Some points:
-44 & 7 & -65 & 9 & 2 & 20 & -4 & -41 & -40 & 61 & 24 & -16 & -58 & 89 & 35 & -2 & -7 & 0 & -23 & -4 & -21 & -29 & 10 & -25 & 13 & 17 & -22 & 18 & -19 & 19 & 2 & -10 \\
19 & -6 & -19 & -12 & 0 & 9 & -67 & -13 & -20 & -65 & -3 & -35 & -1 & 21 & -12 & -45 & 49 & 24 & -16 & -18 & 23 & 66 & -11 & 38 & 9 & -38 & 48 & 67 & -23 & -6 & 0 & 1 \\
-38 & -20 & -37 & -9 & 32 & 47 & 9 & -42 & 14 & -50 & 0 & 12 & 13 & -53 & 3 & -5 & 2 & -19 & -52 & -23 & -18 & -30 & 26 & 9 & 48 & 31 & -25 & 4 & -77 & 31 & -3 & -2 \\
-51 & -3 & 39 & 2 & -2 & 13 & 8 & 22 & 2 & -30 & -1 & -16 & -27 & 7 & -21 & 42 & 55 & 15 & -22 & -82 & -40 & 51 & 3 & 40 & -25 & 46 & 13 & -27 & 64 & 28 & -12 & -35 \\
-11 & -23 & 27 & -22 & -9 & -11 & -6 & 39 & 6 & 93 & -30 & 6 & 52 & 11 & 24 & -53 & -45 & 36 & -20 & -64 & -13 & -5 & 52 & 58 & -26 & 9 & -15 & 3 & -14 & -14 & -32 & 36 \\
23 & -22 & 27 & 46 & 2 & -10 & -17 & 4 & 12 & 27 & 6 & -15 & -35 & 43 & -57 & -33 & -23 & -16 & 8 & 5 & -40 & -3 & -41 & -16 & 48 & 9 & -25 & -23 & 21 & 9 & -28 & -17 \\
14 & 21 & -6 & 55 & 45 & -15 & 47 & -21 & 43 & -52 & -59 & 0 & -40 & -4 & 22 & -51 & 16 & -2 & 27 & 0 & -7 & -64 & 42 & 2 & -58 & 5 & 44 & 11 & 22 & 8 & -23 & -39 \\
28 & 49 & -14 & 14 & -9 & 31 & 25 & -14 & 4 & -8 & 31 & 127 & 40 & 37 & 48 & 3 & 30 & 15 & 25 & 48 & -32 & 46 & 13 & 59 & 48 & -3 & 0 & -19 & 34 & -16 & -8 & 15 \\
-19 & 55 & -18 & -5 & 11 & -13 & -16 & 84 & 12 & -74 & -7 & 10 & -17 & 18 & 0 & 7 & -57 & -3 & -52 & 11 & 5 & 21 & 20 & -61 & 34 & -21 & 4 & -15 & 10 & -28 & -50 & 26 \\
-20 & -52 & 10 & -21 & 19 & 7 & 62 & 41 & -33 & -60 & 44 & -34 & 7 & 22 & -27 & -16 & -39 & 37 & 34 & 61 & -4 & 7 & 32 & 44 & -27 & 5 & -46 & -3 & -31 & -16 & -4 & -41 \\
-40 & 35 & 16 & 5 & -8 & -76 & -46 & -42 & -12 & 18 & 13 & -6 & 4 & -28 & 36 & -17 & -41 & 4 & -26 & 51 & 24 & 23 & -22 & 20 & -18 & 1 & 23 & -5 & -3 & 52 & -32 & -46 \\
-18 & -5 & 49 & -21 & -20 & 1 & -16 & 47 & -11 & -14 & 14 & -9 & -9 & -10 & 99 & -29 & 29 & -26 & 69 & -18 & 35 & -67 & -8 & 16 & 110 & 26 & 14 & 13 & 13 & -40 & 2 & -19 \\
-15 & -36 & 5 & -6 & 90 & -17 & -48 & -14 & 17 & 8 & -82 & 31 & -10 & 20 & -29 & 50 & 11 & 12 & 82 & 17 & 41 & 0 & 2 & 9 & 12 & -14 & -46 & 16 & -4 & 40 & -30 & 32 \\
66 & 2 & 38 & -21 & 33 & 27 & -10 & -32 & -79 & -11 & 10 & -12 & 17 & 0 & 30 & 23 & 4 & 11 & 30 & -16 & -10 & 12 & -23 & -52 & -39 & 28 & 15 & -40 & -41 & -16 & -28 & -19 \\
43 & -57 & 23 & -4 & 14 & -25 & 33 & 23 & 16 & 4 & -3 & 70 & -66 & -39 & 62 & 26 & -48 & 26 & -24 & -7 & -14 & 64 & 3 & -32 & 28 & 15 & 15 & 39 & 4 & 29 & 67 & -3 \\
-19 & -28 & 65 & 53 & -55 & -7 & 39 & -66 & -43 & -56 & -45 & 0 & 38 & 39 & -9 & 18 & -32 & 27 & -33 & -11 & 12 & -19 & -21 & -17 & 20 & -22 & 12 & 7 & 16 & -8 & 0 & 47 \\
-11 & -19 & 7 & -56 & -5 & 14 & 3 & -3 & 28 & 6 & 26 & 26 & 32 & -21 & -23 & -17 & 16 & 38 & -14 & 24 & -37 & -55 & -81 & -45 & -31 & 24 & 0 & 78 & 36 & -1 & -26 & 12 \\
12 & 52 & 13 & -57 & 26 & -13 & 52 & -61 & 9 & 38 & -21 & -22 & 25 & -29 & -45 & -24 & -10 & -17 & -10 & -22 & 29 & 24 & 25 & -10 & 50 & -28 & -28 & -3 & 37 & -28 & 31 & -54 \\
38 & -12 & 27 & 10 & -6 & -50 & -27 & -19 & -16 & 2 & 74 & 18 & -43 & -52 & -25 & -17 & 37 & -17 & -16 & -5 & -22 & -23 & 22 & 4 & -9 & -21 & -44 & -15 & -5 & -6 & -56 & 20 \\
59 & 47 & 11 & 5 & -54 & 24 & 15 & 22 & -11 & 2 & -35 & 5 & -61 & -13 & -26 & 12 & 0 & -1 & -28 & -1 & 31 & -37 & -27 & 64 & -13 & -2 & -28 & -5 & -54 & 23 & 15 & 26 \\
6 & 10 & 8 & -49 & -58 & 3 & 30 & 27 & 23 & 12 & -49 & 19 & 16 & 40 & -4 & 3 & 30 & -58 & -20 & 15 & 40 & 25 & -22 & -28 & -24 & 27 & -7 & 7 & -42 & 28 & -33 & -44 \\
-7 & 44 & 38 & -8 & -12 & 16 & 6 & -24 & 44 & 31 & 17 & -48 & -26 & 9 & -25 & 2 & -28 & -34 & 51 & 34 & -66 & 48 & 28 & 2 & -4 & 41 & 57 & 42 & -38 & -36 & 7 & 65 \\
4 & -47 & -4 & 16 & 32 & 5 & -16 & -19 & 55 & 9 & 29 & -10 & -9 & 9 & -9 & 47 & -16 & -36 & -44 & 28 & 39 & -13 & -42 & 62 & -14 & 10 & 19 & -20 & 8 & -84 & 11 & -31 \\
6 & -34 & -41 & 46 & -33 & 36 & -1 & 22 & -27 & 16 & -47 & -50 & 34 & -68 & 16 & -26 & 1 & -44 & 2 & 64 & -14 & 45 & -8 & -3 & 3 & 21 & -29 & -4 & 53 & 26 & -4 & 8 \\
13 & -37 & -30 & -26 & -10 & -46 & 51 & 12 & -19 & 11 & 22 & -7 & 17 & 21 & -1 & 22 & 19 & -72 & 13 & -13 & -43 & -15 & 3 & 9 & -7 & -89 & 30 & 19 & -1 & 32 & 2 & -7 \\
7 & 20 & 33 & 27 & 72 & 33 & 28 & 23 & 20 & 18 & 79 & -20 & 34 & 29 & -1 & -1 & 22 & -21 & 2 & 5 & 111 & -5 & 22 & -11 & -19 & 13 & 12 & 7 & 36 & 93 & 26 & 80 \\
25 & 54 & -2 & 39 & -9 & -39 & -9 & 27 & 22 & 8 & 7 & -52 & 59 & -14 & 2 & 100 & 27 & 68 & -3 & 9 & -40 & -20 & 21 & 11 & 30 & 15 & -14 & 31 & -16 & 22 & 22 & -33 \\
7 & 9 & -35 & -31 & -63 & 18 & -3 & -40 & 51 & -27 & 13 & -35 & -33 & 7 & 28 & -4 & -3 & 63 & 35 & -13 & 24 & 18 & 4 & -23 & -26 & -19 & -63 & -24 & 33 & 1 & 14 & 8 \\
-23 & 27 & -24 & 48 & 32 & 27 & 28 & 25 & 29 & 25 & 3 & -14 & 17 & -23 & 27 & -21 & -10 & 15 & 21 & -41 & -9 & 30 & -95 & -12 & -12 & -65 & -9 & -30 & -41 & -12 & -10 & -7 \\
36 & -28 & 10 & -17 & 17 & 14 & -55 & 14 & 19 & 15 & -11 & -5 & 27 & 51 & -7 & -48 & 7 & 9 & -41 & 22 & -45 & -35 & 25 & -25 & 3 & -16 & 18 & -64 & -3 & 18 & 68 & -20 \\
-41 & 5 & -41 & -10 & -7 & -86 & 21 & 15 & -24 & -9 & -9 & 6 & -5 & -10 & -35 & -32 & 44 & 25 & 15 & 8 & 14 & 5 & -45 & -1 & -3 & 44 & 19 & -52 & -26 & -20 & 74 & 42 \\
10 & -17 & -54 & 8 & -57 & 20 & -32 & 0 & -2 & -8 & 41 & 31 & 20 & -23 & -61 & 12 & -70 & -3 & 67 & -51 & 30 & -25 & 19 & -10 & 8 & 16 & 64 & -17 & -1 & 34 & -1 & -40 \\
16 & 43 & -34 & -32 & 36 & 6 & -37 & 5 & -60 & -27 & -20 & 3 & -2 & -5 & 3 & 11 & -54 & -43 & -4 & -25 & -30 & -33 & -32 & 19 & -33 & 16 & -30 & 20 & 57 & -19 & 31 & 24 \\
-12 & -21 & 5 & 34 & -19 & -25 & -34 & -19 & 32 & -33 & 17 & 18 & 40 & -6 & 14 & 12 & 12 & -64 & 4 & -29 & -2 & 7 & 28 & -42 & -44 & 1 & -57 & 2 & -33 & -47 & 26 & 12 \\
-41 & 23 & 26 & 41 & -14 & 33 & -15 & 25 & -49 & 59 & -5 & 36 & -23 & -19 & -34 & -2 & 29 & 17 & 2 & 14 & 30 & 2 & 36 & -34 & -34 & -30 & -5 & 50 & 4 & -51 & 42 & -50 \\
36 & -33 & -72 & -1 & 6 & -14 & 23 & 0 & -15 & 49 & -19 & -11 & -1 & -14 & -2 & 14 & 20 & 36 & -33 & -10 & 31 & -1 & 33 & -18 & 12 & 17 & 45 & -10 & 18 & -55 & -59 & 36 \\
-56 & -4 & 22 & -48 & -21 & 43 & -20 & -7 & 3 & 13 & -28 & -7 & -26 & -42 & 6 & 40 & 21 & -1 & -3 & 37 & -13 & -15 & 10 & -1 & -8 & -70 & 38 & -58 & 5 & 11 & 1 & 27 \\
Along one direction, these points spread out more than along any other. Take the direction at right angles to it along which they spread out most. Go by this last direction. How many in every 100 of the points above lie lower along it than each point below? Round to a whole number. More than half of the points above lie lower than the first one.
7 & 9 & -35 & -31 & -63 & 18 & -3 & -40 & 51 & -27 & 13 & -35 & -33 & 7 & 28 & -4 & -3 & 63 & 35 & -13 & 24 & 18 & 4 & -23 & -26 & -19 & -63 & -24 & 33 & 1 & 14 & 8 \\ 30
-23 & 27 & -24 & 48 & 32 & 27 & 28 & 25 & 29 & 25 & 3 & -14 & 17 & -23 & 27 & -21 & -10 & 15 & 21 & -41 & -9 & 30 & -95 & -12 & -12 & -65 & -9 & -30 & -41 & -12 & -10 & -7 \\ 76
4 & -47 & -4 & 16 & 32 & 5 & -16 & -19 & 55 & 9 & 29 & -10 & -9 & 9 & -9 & 47 & -16 & -36 & -44 & 28 & 39 & -13 & -42 & 62 & -14 & 10 & 19 & -20 & 8 & -84 & 11 & -31 \\ 86
23 & -22 & 27 & 46 & 2 & -10 & -17 & 4 & 12 & 27 & 6 & -15 & -35 & 43 & -57 & -33 & -23 & -16 & 8 & 5 & -40 & -3 & -41 & -16 & 48 & 9 & -25 & -23 & 21 & 9 & -28 & -17 \\ 73
-41 & 23 & 26 & 41 & -14 & 33 & -15 & 25 & -49 & 59 & -5 & 36 & -23 & -19 & -34 & -2 & 29 & 17 & 2 & 14 & 30 & 2 & 36 & -34 & -34 & -30 & -5 & 50 & 4 & -51 & 42 & -50 \\ 49
28 & 49 & -14 & 14 & -9 & 31 & 25 & -14 & 4 & -8 & 31 & 127 & 40 & 37 & 48 & 3 & 30 & 15 & 25 & 48 & -32 & 46 & 13 & 59 & 48 & -3 & 0 & -19 & 34 & -16 & -8 & 15 \\ 0
7 & 20 & 33 & 27 & 72 & 33 & 28 & 23 & 20 & 18 & 79 & -20 & 34 & 29 & -1 & -1 & 22 & -21 & 2 & 5 & 111 & -5 & 22 & -11 & -19 & 13 & 12 & 7 & 36 & 93 & 26 & 80 \\ 97
-12 & -21 & 5 & 34 & -19 & -25 & -34 & -19 & 32 & -33 & 17 & 18 & 40 & -6 & 14 & 12 & 12 & -64 & 4 & -29 & -2 & 7 & 28 & -42 & -44 & 1 & -57 & 2 & -33 & -47 & 26 & 12 \\ 68
-11 & -19 & 7 & -56 & -5 & 14 & 3 & -3 & 28 & 6 & 26 & 26 & 32 & -21 & -23 & -17 & 16 & 38 & -14 & 24 & -37 & -55 & -81 & -45 & -31 & 24 & 0 & 78 & 36 & -1 & -26 & 12 \\ 65
16 & 43 & -34 & -32 & 36 & 6 & -37 & 5 & -60 & -27 & -20 & 3 & -2 & -5 & 3 & 11 & -54 & -43 & -4 & -25 & -30 & -33 & -32 & 19 & -33 & 16 & -30 & 20 & 57 & -19 & 31 & 24 \\ 35
25 & 54 & -2 & 39 & -9 & -39 & -9 & 27 & 22 & 8 & 7 & -52 & 59 & -14 & 2 & 100 & 27 & 68 & -3 & 9 & -40 & -20 & 21 & 11 & 30 & 15 & -14 & 31 & -16 & 22 & 22 & -33 \\ 11
14 & 21 & -6 & 55 & 45 & -15 & 47 & -21 & 43 & -52 & -59 & 0 & -40 & -4 & 22 & -51 & 16 & -2 & 27 & 0 & -7 & -64 & 42 & 2 & -58 & 5 & 44 & 11 & 22 & 8 & -23 & -39 \\ 92
59 & 47 & 11 & 5 & -54 & 24 & 15 & 22 & -11 & 2 & -35 & 5 & -61 & -13 & -26 & 12 & 0 & -1 & -28 & -1 & 31 & -37 & -27 & 64 & -13 & -2 & -28 & -5 & -54 & 23 & 15 & 26 \\ 62
-51 & -3 & 39 & 2 & -2 & 13 & 8 & 22 & 2 & -30 & -1 & -16 & -27 & 7 & -21 & 42 & 55 & 15 & -22 & -82 & -40 & 51 & 3 & 40 & -25 & 46 & 13 & -27 & 64 & 28 & -12 & -35 \\ 22
